Each path is a new rotation, seen through one point. The rows after it are directions, each followed by how far the rotation turns it, in degrees a step (0 if it stays put).
Each turn is a multiple of 5 degrees from 10 to 175, or 0.
Each row of a path follows its step; steps can be skipped.
Path 1:
step 0: [ 0.96 -0.92 -4.89  2.57 -0.76 -3.78  0.19 -1.63  0.17  0.39  1.58  0.51
  0.57  0.63  0.14  1.31  0.26  4.62 -2.20 -1.04  5.88 -0.84 -0.60 -1.30
 -0.55 -0.75 -0.68 -2.94  6.25  1.97  1.20  1.74 -1.78]
step 1: [-2.47  2.22 -2.13  3.44 -2.62  3.11 -1.95 -2.45  0.05 -2.73 -1.16  0.15
 -1.18 -1.40  0.84 -1.75 -3.41 -0.12  0.23 -1.78  3.00 -3.02  0.26  1.91
  3.99 -1.28 -3.97  1.19  4.17  0.83  4.76 -0.54  0.13]
step 2: [-1.48 -0.55 -5.38  3.42  0.82  0.98  0.21  2.15 -0.26 -0.03  3.36 -0.58
  2.93  0.52 -2.98 -0.56  1.21  3.09  0.47 -6.38  2.64  2.00  0.32  3.60
  2.84  1.00 -2.35 -0.78 -0.11  0.54  1.46  2.97 -0.38]
step 3: [-2.56 -3.26  0.24  0.02 -1.40 -1.09 -2.97 -1.42  3.25 -3.15 -0.80  0.85
  3.10  0.66  2.26 -0.13 -2.02  3.54 -0.47 -2.48  3.30 -1.76  1.61 -0.11
  3.13 -1.97  1.50 -2.66  2.75 -0.32  2.98  3.97 -4.22]
step 4: [-5.48 -0.52 -1.98  1.33 -0.07  2.53  1.05 -5.67 -2.69  0.83  2.19  0.65
 -0.91 -0.72 -0.23 -1.48  2.68 -0.29  1.30 -2.80  2.47 -0.75  3.09 -1.30
  2.31  2.12 -2.47 -1.66  0.37  1.15  5.36  0.49 -1.82]
step 5: [-0.54 -0.87 -0.58  0.11  1.13  0.95  2.65  1.83  1.98  0.21  1.89  1.95
  3.75  0.05  0.77  0.85 -0.83  3.41  1.06 -7.44 -1.37  0.73 -0.44 -1.22
  4.05 -1.20  0.91  1.32  1.62 -0.47  6.16 -1.69 -2.15]
step 6: [-1.69  0.27 -2.56  1.01 -1.63  0.74 -1.99 -2.70  2.81 -2.92  4.92  1.54
  4.43  1.14  2.31  1.22  0.05  0.46  2.23  1.03  0.84  2.51  4.32 -2.65
  4.33  2.69 -0.10 -2.40  0.44 -0.33  0.64 -0.13 -3.99]
step 7: [ 0.17 -0.41  0.05 -4.14  1.16  2.23  2.53 -3.94 -0.66 -0.82 -0.53  1.87
  1.63 -3.27  1.69 -0.54  0.27  6.37  3.72 -2.42  0.07 -1.53  3.90  0.13
  2.95  2.30 -2.78  1.30 -1.82  0.80  3.06  0.26 -1.04]
step 8: [-1.72  1.18 -2.48  0.33  2.30 -0.37  0.64  1.29  0.41 -0.43  2.23  0.72
  5.22  0.18  5.00 -1.34  2.14  3.19  0.19 -1.10 -4.98  0.23  0.40 -0.53
  0.78  3.10  0.83 -4.87  1.61  1.27  4.64 -2.09  0.27]
step 9: [ 0.66 -0.46 -1.98 -2.30 -3.72  0.89  0.81 -1.53  2.87  2.20  1.64  1.29
  1.27 -3.26  0.76  0.08 -1.30  5.22  1.23  2.44 -0.17  2.28  1.24 -3.73
  2.91  4.54  0.65  0.39  5.64  0.94  1.06 -0.67 -1.47]
[ 0.11  1.52 -0.79 -2.25  1.97 -0.39 -0.41  0.44 -0.07 -0.15  0.18 -0.42
  0.26  1.06 -0.49  1.31  1.33  0.10 -0.48 -0.47  0.42  0.08 -0.86  0.99
  1.30 -0.44  1.63 -0.01  0.43  0.45  0.50  0.22  0.90] -> 130
[-0.88 -1.24  0.63 -0.94  0.45 -0.36 -0.09 -0.41 -0.67  0.21 -1.52 -0.07
  0.29 -0.22  1.07 -1.11  1.61  1.20 -0.37  0.29  0.04 -1.18  0.37  1.06
 -0.89  0.31  0.61 -1.96 -1.21  0.24 -0.42  1.57 -0.60] -> 85
[ 0.99 -1.09 -0.50  0.49  0.91  1.15  0.30  0.49  0.24 -0.45 -1.27  0.10
  0.77 -1.57 -0.39 -0.22  2.10 -1.01 -0.09 -1.39 -0.41  0.37  0.78 -0.17
 -0.37 -0.40 -0.94  0.20  0.08 -0.78  0.70 -0.19  2.24] -> 125
[ 0.49 -0.77  1.45 -0.20  1.31 -0.03  0.88  1.74  1.24 -0.75  0.07 -0.58
 -0.71 -0.73  0.25  0.39 -1.35  0.46  0.26  0.71 -0.04 -1.88  1.28  0.91
 -0.12 -1.21  0.50  0.33  0.94 -0.39  1.44 -0.09 -0.47] -> 160
[-0.57  0.03 -1.57  1.35  1.25 -0.28  1.35  0.41 -0.01  0.78  1.47 -0.87
 -0.15  0.90 -1.17  0.86  0.90 -0.30  0.08  1.19  0.43  0.01  2.13 -0.40
 -1.19  0.48 -0.27 -1.06 -0.34  0.97 -0.28  0.16 -0.01] -> 170
[ 1.48  0.85 -0.97 -0.06 -0.28 -1.37  1.37 -0.09 -0.34 -0.45 -0.40  0.07
  1.89 -0.53  0.37 -0.67  0.29  0.18  1.23  1.48  0.23 -1.65 -0.78  0.86
  0.47  0.70 -0.94 -0.32  0.93  0.09 -0.96 -1.32  0.37] -> 40
